Each row is where one point has got to under a steady rotation. How many ticks took it there?
The counts run from 0 to 274.
[ 15 -42  17   5 -10 -11 -20 -16 -20  63  12 -21   1   3  16 -31 -44 -45
 -23  -6 -27  -9  -6  14  55  17  -2  -8  -7  -2 -15 -25  13  -3   6   6] -> 43
[ -5  23  71  24   7  -7  -3 -25  22  40  -3  38 -22  31 -16 -28  -4 -13
 -14   5  -2 -35  -7  18  17 -13  13  32 -29 -12  31 -37  13   0  13  -7] -> 192
[ 10 -10   6  15  30  13 -35 -44  25  38   4 -12 -16   8 -30 -25 -30 -41
  21  16  11  -1 -26   4  61  -7  11  17  10  -9 -35  -5  29 -15  14   2] -> 252
[ -7  -9  33  31  27 -11 -14 -21  31  27   7 -37 -30   5  16 -31  -9 -20
  14 -24   1  19 -36  22  57   4  28  16 -17  18  -2 -15  19   4 -51 -17] -> 3
[ 34  -6  23   4 -24  28  19 -45   2  56  12  -2  -8  17 -11   4 -32 -37
  -6  13 -21 -24 -40   9  41  -5  10   2   4  -6 -17 -35  19  20  52  24] -> 221
[ 20   3  14   4  24  27 -18 -45  17  35  10  -6 -24  22 -33 -13 -16 -26
  25  -6  28   1 -44   9  61   7  34  14   6  -4 -14 -21  37  -6   1  -3] -> 81
[ 10  -6  30  20 -12 -25  -7 -29   4  10  32 -21  10 -19  21  11 -20  34
 -10  23 -44  -4 -25 -30  51   2  -3  -6 -46 -21 -27 -40  13  35  -3  12] -> 138
[ -8  29  48   6 -22  -4 -15 -36  49  31   8  20 -44  18  10 -24 -19  13
  -6  14  13 -19 -35  10  11 -24  17   7  -1  17 -24 -10  15  30  51  26] -> 18
[ 28  17  52  12 -35  15   7 -17  16  -1  27 -17  20  14 -15   7 -15   4
   8  33 -36   2 -22 -30  49  -3   9   6 -24   7 -43 -24  34 -10  34  10] -> 229
[-21   2  11   4  22 -30 -55 -30  34  21  10   3 -22  -9  30 -34 -29  42
   4  -9   6  10 -33   9  45  -2  27  -3 -14  -1 -42 -12  15  24 -17   9] -> 177
[  8  26  35  10  24  -8   0 -21  45  16   8  -4  18 -26  21 -28 -13  23
  30 -11 -19  35 -24   6  44   9  22  10 -22  20 -52 -24  18 -19  -1  -9] -> 166
[  9 -12  32   5   9 -18 -53 -15 -14  47  17  11 -49  27  22 -20 -54  -3
 -24  12  -8 -12 -34   0  24  -2  18   6 -10 -19   1 -31  -3  44  10   9] -> 110
[ 18 -19  34  20  -8  -4 -26 -22 -27  33  14 -17 -24  27  19  -1 -33 -16
 -37  16 -28 -19 -21 -15  45   3   2  -1 -28 -28  18 -48  14  35 -10   9] -> 211
[ -8  21  56 -11 -28  -5 -31 -25  19  21   8  12   0  26 -14 -33 -26   6
 -42  20 -16 -40 -18   2  23 -15 -13  -8 -30 -28 -11 -22  20  19  38  26] -> 118
[  8  -8  10  20 -17 -21  11 -32  39  22  10 -24  18 -32  30 -32 -21 -17
   2   3 -65  -3  -7   5  40  -8 -13   0 -20  31 -39 -42 -10   5  16   1] -> 135
[  7  34  43   9  -6 -12 -32  -5  28   8  21  36 -28  26  45 -25 -36  31
   4 -10 -19   4 -15   3  15  10  40  11 -33  14 -17 -38  -2   1   0   3] -> 98
[ -6  41  66   9   8   0 -22 -21  43  10  16   4 -11  15 -25 -22  -1  23
  14  15  14  13 -46  -3  37 -17  25  17 -19  -7 -34   7  41  -6  15  -1] -> 88
[  7  12  65  17 -46 -16  17 -12  25  45  32  -3  13 -11  27 -10  -8  29
  -5  25 -36   6 -21   0  26  -1   6  -2 -19  11 -30  -3  19  18  41  18] -> 127
[-24 -11  36  33  29 -13 -33 -19  16  54   2  10  -9  12 -30 -33  -6 -11
   4   9  26 -17  -1   8  58  10  12  19 -13 -28 -15   4  47 -20 -18 -10] -> 83
[-20  25  57  34 -13 -17  -7 -11  75   6   6   7 -14  -4  25 -37  11  19
  11  -3 -10  10  -8  11  25 -19  14  12 -14  38 -27 -16  13   6 -10   4] -> 96
[ -4  25  72  22  17 -15 -13   8  33  30   6  12   4  12   9 -46  -7 -19
   0 -18 -12   5   4  25  34  12  19  25 -44   7   0  -8  25 -39 -15 -23] -> 94
[ 25  13  43  27 -33   9  -2  -4   0   9  24  21  13  15  -4  25 -14  23
  15  24 -22 -13   5 -35  49  30  38  14 -30  -9 -17 -44  31  -3  12   0] -> 59
[-30 -17  44  15 -12 -29   0 -30  22  75  13  -6  -6  -9  21 -38 -18  11
 -26  -9  13 -19 -34  29  28   0  -3 -15  -7   2  -4  -2  17  33   9  20] -> 115
[ -5  -2  16  10 -11 -27 -44 -27  25  18   9   1 -15  -6  42 -33 -37  17
 -27  21 -46 -16 -15  -7  16 -16  -7 -16 -26   4 -21 -42 -11  36  22  22] -> 208
[  1  -5  35  13  24  13 -29 -16   1  42  12  -4 -13  36 -25 -17 -17 -26
   6  -8  27  -1 -17  13  74  17  33  22  -9 -21 -12  -4  41 -29 -14  -7] -> 82
[  5 -39  25  11 -18  -5  -7 -18 -15  39  21 -50  19  -1   5 -17 -18 -23
   0  -4 -17  -3  -9   8  84  19   1 -15 -20 -10 -23 -23  37 -10 -34   3] -> 144
[  5  -2  45  25  13 -31  12 -33  21  37  -5   0  -7  -9  36 -32 -18 -18
 -22 -13 -39  -9 -21  20  25   0  -5   6 -51   2  18 -50 -15  19 -13  -1] -> 204
[-17  13  68  19 -40 -16  21  -8  18  43  16  20  31  -9  21 -10  -3  32
 -29   6 -31 -14 -12   6  28  11   2  -6 -45  -3  -8 -28  16  16  14  18] -> 126
[ -6 -18  34  29 -49  -3  38 -15  41  49   9 -10  32 -13  -6 -22  -1 -19
   1  15 -27 -24  11   8  51   8  -1  -8  -2  25 -32 -13  27  -7  33  20] -> 225
[-15 -17  41  38 -17 -11  22 -26  20  62  12  -3  35 -19 -24 -14  -1 -24
  -9  29 -19 -20   1   7  54   0 -14  18 -10 -16 -15  -7  31   5  25   6] -> 224
[ -1   3  77  48 -20 -11  17  -7  26  53  16  -2 -14  11  29 -28  -2 -17
  -2 -17   0   8 -21  25  29  12  24  15  -5  29   4   1  22  -2   0  -2] -> 194
[ 12  14  12  41  15   1 -21 -36  55  -7  17   4 -44   3  13   2 -16  15
  34  18   0   4 -20 -14  52  -5  39  15   5  28 -25 -40   4  24  -9  -8] -> 170
[ 17 -12  23  -3 -21   8 -15 -40  -2  46  19   3   1  -3 -21  -2 -38  -2
  -6  39 -24 -11 -33 -21  44 -11   1  -1   9 -15 -46  -9  26  22  61  27] -> 49
